Each row is where one point has got to under a steady rotation. How many steps took it there?
The counts run from 0 to 1099.
[160 110 113 101 160 150 115 123 184 115 147 147 137 156 100  73 104 133
 126 169 106 121  74 127  94 127 149 145  90 121 136 150  85 107 109 149
  76 113 140 138 144 101 133 147 184 122 162 127  88 127 165 111 137  61
  78 137 156 167  90 151 150 101 123  93 129 140 122 130 107 138 142 157
 126 149 118 102 105 174 144 133 114  91 147 153 145 135 135 150] -> 314
[159 114 151 113 118 132 142  96 147 126 135 138  95 175  85  80 132 130
 117 161 118 135  83 142  78 125 160 161 123  96 146 137  85 111 116 131
  95 129 126 142 174  98 117 159 177 116 122 130 110 101 146 125 106  79
  62 136 139 166  76 184 159  91 116  98 103 147 143 145 122 163 171 123
 135 128 121 105  92 148 162 136 154 111 141 129 135 158 142 133] -> 181
[166 149 104 146 137 160 133 117 191 124 141 125 112 157 115  75 127 143
  92 134 123 139  86 168  94  91 152 156 121 127 104 149  96 115 117 130
  79  96 132 140 133 100 133 155 161 131 161 132 138 118 159 101 142  87
  78 164 136 155  75 141 187 107 112 157 130 145 138 131 112 150 129 156
 156 161 111  63 111 160 128 123 110 101 137 154 127 153 166 140] -> 434
[164 136 105 136  98 125 156 114 161 141 125 119 118 144  74  86 122 173
  97 127 153 138  87 119  61 102 161 158 108 133 115 131  78 110 121 105
  93 115 152 148 103 109 146 163 133 137 120 129 124 137 134 123 161  68
  76 140 155 131  93 160 179 100 107 140  99 135 109 122 113 170 115 125
 136 156 142  63 110 164 150 104 113  99 128 162 126 131 172 146] -> 932
[153 101 123 117 141 131 115 114 196 123 139 141 114 140 100  70 114 142
 113 155 123 116  77 117 105 154 184 128  84  96 133 132  82 108 111 132
  87 108 145 127 183 125 144 133 163 120 138 125 111 144 151  99 168  70
  59 145 161 167  86 161 143 109 122 112 113 129 134 145 109 160 142 150
 127 118 162 102  91 150 126 131 118 108 133 163 135 150 157 143] -> 1037
[174 116 103 118 139 138 133 129 143 129 135 137 124 157  96  85 122 143
 127 144 102 127  88 132  88 117 157 127  97 133 143 141  76  95 125 111
  68 136 118 108 141 100 154 148 159 126 138 124  90 122 169 123 121  50
  45 137 174 171  87 174 166 110 117 129 101 124 133 131 130 158 127 140
 126 163 136 113  93 173 140 133 119 113 139 161 153 154 127 162] -> 841
[161 121 117 143 134 142 140  97 172 135 122 116  94 156  97  87 136 155
 103 131 129 153  95 167  84 120 161 131 102 114 132 148 101 109 138 115
  98 129 109 105 169  94 172 193 143 129 126 123 131 122 136 109 124  84
  52 147 163 168  68 157 152 127 136 153  94 135 118 159 125 142 122 138
 143 141 156  78 108 148 152 138  99 120 141 127 125 137 145 171] -> 1074
[159 158 137 131 121 136 156 124 179 143 124 123 123 160 101  79 136 177
  85 141 134 139  87 121  81  93 168 173 103 116 137 146  86 111 113 130
  90  99 138 143 126 121 120 153 154 131 177 135 130 122 138  96 139  64
  72 148 142 129  94 175 165 114 127 133 102 140 130 116 109 136 142 127
 139 114 128  72 132 170 148 105  99 100 134 157 133 133 163 154] -> 759
[159 140 131 118 126 128 126 127 172 120 165 137 131 140 104  58 153 144
 113 177 116 130  73 150 110 110 142 162 117 112 157 143  99 108 133 130
  64 120 134  98 141 100 143 151 186 128 161 130  92 119 161 105 133  65
  63 132 155 171  87 172 152 106 138 101 102 122 122 135 118 138 155 169
 141 134 112 102  97 179 148 107 116 105 136 142 136 144 148 157] -> 672
[153 136  98 136  91 122 138 117 153 129 140 166 101 129 103  79 133 149
  93 130 145 153  81 135  87  88 160 117 117 127 106 131  86 103 124 121
  75 131 159 112 136  93 147 154 146 138 135 129 120 103 153 134 147  58
  84 151 143 166  68 172 168  82 115 115 103 102 131 133 118 155 159 147
 162 153 107 118 107 184 134 115 125 108 124 167 144 149 172 148] -> 660
[155 151 111 151 105 118 152 114 162 147 139 123 124 129  99  85 148 181
  82 153 153 146  87 139  88 104 158 174 104 112 146 151  85 110 113 120
  94 111 136 127 113 106 134 159 161 139 159 115 131 125 125 104 153  64
  70 158 152 154  98 160 186 126 127 129  82 127 130 116 117 149 123 124
 141 124 109  76 121 170 146  91  95 105 135 158 123 143 178 160] -> 760
[148 104 138 121 133 122 132  79 166 128 125 148  91 160  90  91 114 156
 106 153 122 139  85 145  88 152 163 144 110  91 146 130  83 108 130 136
  98 139 136 128 186  95 149 180 171 118 148 125 107 121 123 114 125  66
  68 137 153 174  57 187 138 102 131  91  89 144 135 153 115 165 153 137
 134 119 136 113 106 140 163 144 109 101 138 112 125 125 150 151] -> 360
[164 100 121 138 138 118 122 109 169 115 141 149 105 143  95  71 106 155
 100 154 118 141  91 161  96 135 165 135 109  92 119 126  82 117 120 126
  78 118 134 113 167 102 155 150 165 121 106 132 114 138 151 112 140  63
  76 127 157 199  65 174 146 104 146  87  96 142 123 148 118 168 140 140
 115 144 139 103  81 167 145 134 141 114 136 148 135 125 136 149] -> 3
[155 122 143 109 116 121 132 106 149 113 165 149 113 150  94  81 133 151
  98 162 141 126  71 124  94 111 164 158 135 108 128 112  83 102 123 130
  93 126 125 100 175 105 130 136 149 118 156 139 119 107 142 104 154  58
  66 145 142 153  85 183 154  94 126 104 102 125 126 136 112 158 183 150
 151 123 104  98 114 181 128 114 129 110 123 152 132 149 152 147] -> 151
[159 131 122 137 108 156 155 100 161 135 128 135 102 171  92  83 136 151
 119 120 119 149  86 154  80 117 169 150 109 131 150 153  78  94 133 123
  78 118 129 128 159 106 129 160 155 128 127 145 128 108 144 120  99  89
  51 142 141 161  59 189 173 109 129 149 111 151 150 158 119 166 135 133
 144 151 156  98  90 140 159 162 123 111 144 142 139 153 150 145] -> 537
[159 129  99 127 123 134 125  93 194 138 134 122 114 143 101  80 140 127
 123 173 147 137  69 142  85  99 160 142 103 120 134 156 113 113 137 129
  78 120 134 163 147  95 153 199 145 147 152 120 120 119 134 115 152  89
  74 156 149 144  72 149 161 100  98 141 111 143 128 126 116 135 124 134
 153 146 143  62 104 144 148 110  88  98 144 139 124 142 183 138] -> 583
[171  96  86 129 130 139 137 115 169 131 129 130 110 155  97  78 135 128
 133 140 110 132  98 155  94 144 156 114  75 113 124 149  99 120 116 114
  79 123 124 135 150 115 158 166 182 134 133 122 107 136 167 112 129  76
  75 137 154 164  67 156 176 108 111 118 112 133 131 151 127 159 123 149
 132 136 154  94  82 151 154 138 112 109 149 128 151 173 155 127] -> 195
[160 156 135 139 102 131 154 119 152 141 137 140 105 149  91  62 151 153
 104 135 123 131  95 131  66 127 164 145 104 102 125 146  77 119 115 112
  90 120 163 132 152 108 127 159 165 121 135 113 122 120 150 134 130  79
  80 126 127 137  59 210 148 103 116 129  95 169 134 129 131 192 143 111
 155 140 130  84 116 139 146 130 127 128 141 135 133 155 169 131] -> 185
[173 143 123 133 108 133 137 144 193 117 149 138 124 128 106  52 154 147
 109 152 122 135  80 136  95 120 156 135 108 110 130 147  95 113 110 144
  67  83 163 125 157 117 139 123 173 126 143 131 124 124 169 118 157  94
  79 141 128 158  84 176 146  99 135 134 118 143 150 125 119 159 160 149
 141 126 142  86  87 168 150 117 131 119 123 172 142 155 176 146] -> 1031
[154 134 126 137 135 130 139 102 133 117 146 114 117 155  90  82 125 154
 100 168 136 133  83 137  74  96 165 141 118 106 128 126 100 121 129 116
  93 137 115 118 167  80 166 192 138 109 113 129 122 114 130 116 139  73
  74 129 153 145  69 181 156 112 141 131  96 152 108 115 119 159 145 135
 143 149 150  51 133 157 142 132  92 111 122 128 135 130 132 156] -> 274
[145 130 114 111 123 129 127 109 150 113 155 153 133 145 102  72 133 133
 111 174 132 130  66 130  82 104 168 134 120 101 122 129 106 115 133 126
  69 139 137 128 170  80 141 178 149 113 117 133 112 105 147 120 156  77
  80 134 158 151  43 179 147  86 115 110 110 129 103 125 116 147 156 163
 163 150 155  83 129 163 131 138  94 110 119 146 139 130 133 148] -> 476
[156 127  97 147 135 145 128  90 153 132 133 156 116 166 113  91 120 155
  80 136 126 145  90 165  89 110 138 141 119 115 119 155 105 125 122 124
  98 119 111 121 118  66 152 188 179 137 134 125 106 108 146 129 127  75
  90 153 164 170  71 150 182 108 126 125 105 115 131 123 129 140 129 154
 138 172  94  91 107 161 150 131  97  99 145 131 139 146 146 153] -> 451
[153 106 109 146 106 121 140  90 153 140 129 135 112 148  92  89 139 149
 118 141 140 124  81 133  74 153 161 134  89  89 140 137  72 125 117 105
 120 132 139 140 135  97 149 178 166 127 113 113 107 129 125 116 165  79
  69 154 169 155  68 171 165  99 110 106 100 110 126 138 122 151 147 129
 131 113 155  93 103 155 163 131 115 134 131 118 125 153 168 156] -> 390
[152 129 118 142 113 133 140  83 175 145 107 141  94 139 104  89 135 171
  68 127 124 143 103 157  93 151 175 143  96  87 137 147  90 122 108 129
  99 117 147 129 157  96 145 183 164 143 155 109 135 132 121 111 145  76
  83 150 150 184  79 164 160 126 128 109  76 135 136 157 124 170 126 120
 128 122 123  98 105 142 136 123 102 121 147 134 119 133 186 147] -> 1071
[162 123 130 107 152 164 126 117 172 136 132 144 119 173  99  87 104 144
  95 152 104 128  62 130  83  87 165 154 112 102 136 144  92 109 121 125
  81 109 117 149 157 109 116 161 155 103 146 132 120 123 170 105 131  67
  75 127 155 165  80 158 186 121 128 130 130 148 122 124 106 129 146 143
 133 148 157  78 119 165 138 148 109  79 138 160 135 150 125 152] -> 112
[164 124 130 128 149 137 127 106 179 124 135 110  97 182  94  96 109 178
  95 149 128 142  96 133  90 116 168 147  99 122 132 136  93 101 128 132
  98 106 101 127 157 103 166 187 139 132 147 123 125 131 129 100 144  55
  47 126 164 166  99 169 150 137 138 141  99 129 120 128 117 145 117 139
 130 144 142  73 114 175 143 114  95 106 132 133 123 143 138 167] -> 244
[172 124 119 154 102 121 157 106 152 135 135 127 109 159  90  78 156 144
 126 143 128 137 101 165  84 120 139 156 107 128 138 149 103 115 139 115
  92 130 122 110 149  79 157 175 180 145 136 116 105 110 147 121 116  84
  63 143 142 156  57 183 170  96 133 122  89 123 121 156 131 166 163 133
 144 125 121  94  93 159 169 119 120 131 140 117 138 158 173 153] -> 366
[144 108 115 139 129 118 130  98 136 128 135 138 139 126  97  80 124 170
 114 146 125 114  85 110  80 148 159 137  97 126 153 134  61 101 106 123
  78 121 140 112 160  96 148 160 168 127 160 135  83 123 149 110 130  65
  57 148 166 134  81 167 151 110 154 112  96 140 118 150 105 172 128 133
 123 131 135 117 111 158 158 140 103 117 140 156 141 126 149 161] -> 849
[153 128 108 131  82 117 150 109 161 141 138 146  97 145 105  70 147 148
  99 146 139 145 101 129  88 141 172 135  85 108 125 146  90 110 113 108
  94 127 141 137 160 115 117 159 168 135 164 110 131 111 151 104 141  76
  89 151 133 143  74 188 175  96 111 114  97 129 144 143 117 165 163 121
 146 104 142 100 119 161 161 118 111 109 134 143 132 169 195 123] -> 372
[161 154 106 128 103 140 172 129 164 149 129 123 110 167  92  78 159 176
  92 140 137 130 102 130  95 110 166 147  85 104 131 141  92 111 127 111
  99 110 123 116 120 131 132 169 151 121 144 112 126 137 146 111 158  52
  72 135 160 163  97 192 155 126 117 136  90 126 126 118 135 157 120 138
 128 130 140  73 119 176 141  92 107 123 138 127 134 154 169 156] -> 573
[175 120 143 133 125 133 144 126 181 136 133 124 118 160  92  99 110 152
 114 149 137 137  66 134  55  98 151 157 117 113 127 125  86 113 125 124
 101 102 124 143 128 107 133 145 161 121 117 142 124 130 146 100 166  79
  67 127 167 162  92 156 176 103 116 116 111 113 126 128 108 139 158 137
 128 114 145  75 100 194 159 101 117 102 118 135 131 162 154 166] -> 928
[163 112  99 136 118 131 149  95 180 154 128 138  98 160 103  90 130 134
 125 143 116 150  91 150  89 124 157 156  98 131 133 170 101 103 125 111
  89 137 123 138 151 104 130 173 153 145 168 103 131 117 141  99 116  73
  75 159 130 178  56 161 194  98  86 115 114 123 146 159 122 148 137 133
 149 124 138 105  96 152 157 129 115 102 139 134 139 156 173 140] -> 552
[160 148 125 131 126 146 141 112 184 128 123 124 105 177 102  94 140 146
  90 137 128 131  82 151  97  93 174 160 108 101 111 132 114 122 143 128
  88 124 110 130 165 119 141 172 136 140 161 117 147 131 158 104 150  77
  83 140 147 158  83 177 163 123 102 142  99 150 117 122 128 150 137 152
 145 138 119  52 145 143 123 109 111  96 150 147 127 163 160 141] -> 262
[162 126 115 118 152 159 125 108 177 128 130 126 141 151 109  75 106 139
 116 145 117 128  73 148  77 109 165 143 103 134 131 154  83 116 112 137
  82 103 115 151 150  88 136 170 158 130 161 135 105 103 157 101 139  95
  57 171 157 145  79 139 190 113 112 143 127 128 131 119 108 130 135 151
 130 149 154  71 120 160 147 142  83 103 136 149 133 152 154 158] -> 942
[169 121 109 145 116 130 150  98 169 147 110 145  92 156 100  88 141 148
  95 117 108 145 108 150  84 141 157 137  79 115 132 161  93 109 119 119
  94 125 119 120 141 110 131 179 168 150 187 104 117 130 153 106 130  56
  75 152 140 165  88 164 180 126 110 118  92 130 137 151 128 158 133 129
 132 116 128 113 111 147 167 116 106 103 155 133 139 158 184 135] -> 551
[165 139 129 119 101 147 136 128 181 146 134 137 107 161  99  58 172 146
  88 149 124 128  79 145 107 135 164 139  89  87 137 160  96 126 114 135
 108 109 146 142 131 113 141 157 185 112 121 119 120 134 156 118 163  70
  73 146 160 184  75 165 153 116 130 114  92 129 138 118 139 144 143 138
 124 122 157  86 102 164 148 106 107 130 147 129 127 155 165 155] -> 386
[162 145 102 145 103 133 135 140 168 141 137 131 129 134 100  55 166 158
  96 135 125 123  90 134 118 126 166 125  78 112 137 141  91 111 109 109
  73 102 158 110 152 106 146 129 172 132 137 120 108 130 165 115 164  72
  55 154 150 142 101 174 156 115 141 144 102 144 135 131 120 174 129 135
 139 145 147  83  93 159 137 121 117 127 149 168 135 160 167 144] -> 1032
[170 149 115 115 133 162 136 123 204 135 115 135 113 183 102  80 112 164
 101 122 124 129  81 153  95 126 172 148  85 116 111 140  78 129 122 146
 116  81 133 141 131 126 143 156 166 126 139 139 122 151 154 114 166  72
  75 147 176 160 109 156 156 121 120 145 111 121 137 124 122 136 118 155
 116 147 140  76 111 165 131 120 107 112 154 151 139 160 158 146] -> 417
[154 131  87 110 101 150 146 121 177 153 137 141 104 157 110  61 159 160
 106 141 122 144  84 138 110 142 165 143  68 129 140 165  90 109 126 124
  91 119 139 145 121 117 136 176 149 143 159 132 114 126 151 102 132  66
  87 160 160 156  89 160 169 111 108 136  94 121 136 125 125 140 110 152
 147 144 138  94  92 160 150 122  93 110 154 131 141 160 178 129] -> 46
[149 136 101 131 111 151 132  96 133 132 140 152 113 166  92  83 133 166
  82 122 122 132  86 130 102 120 159 151 108 115 145 136  85 134 127 126
  88 125 139 114 143 103 133 177 167 151 135 133 112 110 157 116 122  64
 103 143 181 153  91 166 177 108 125 133  89 134 114 119 135 174 116 158
 151 180 106  79 122 155 142 137  96  98 165 145 150 153 138 134] -> 979
[162 103 105 157 110 129 124  87 176 130 130 155  97 138  93  84 117 154
  89 120 134 141  84 134  99 164 176 126  95 110 114 137  82 114 104 123
  83 109 157 128 158 106 139 143 167 155 136 125 112 120 168 112 139  90
  83 169 143 160  76 159 170 101 118 104  97 139 139 161 116 181 129 129
 138 122 129 115  92 152 148 135 117 105 151 158 135 154 186 117] -> 528
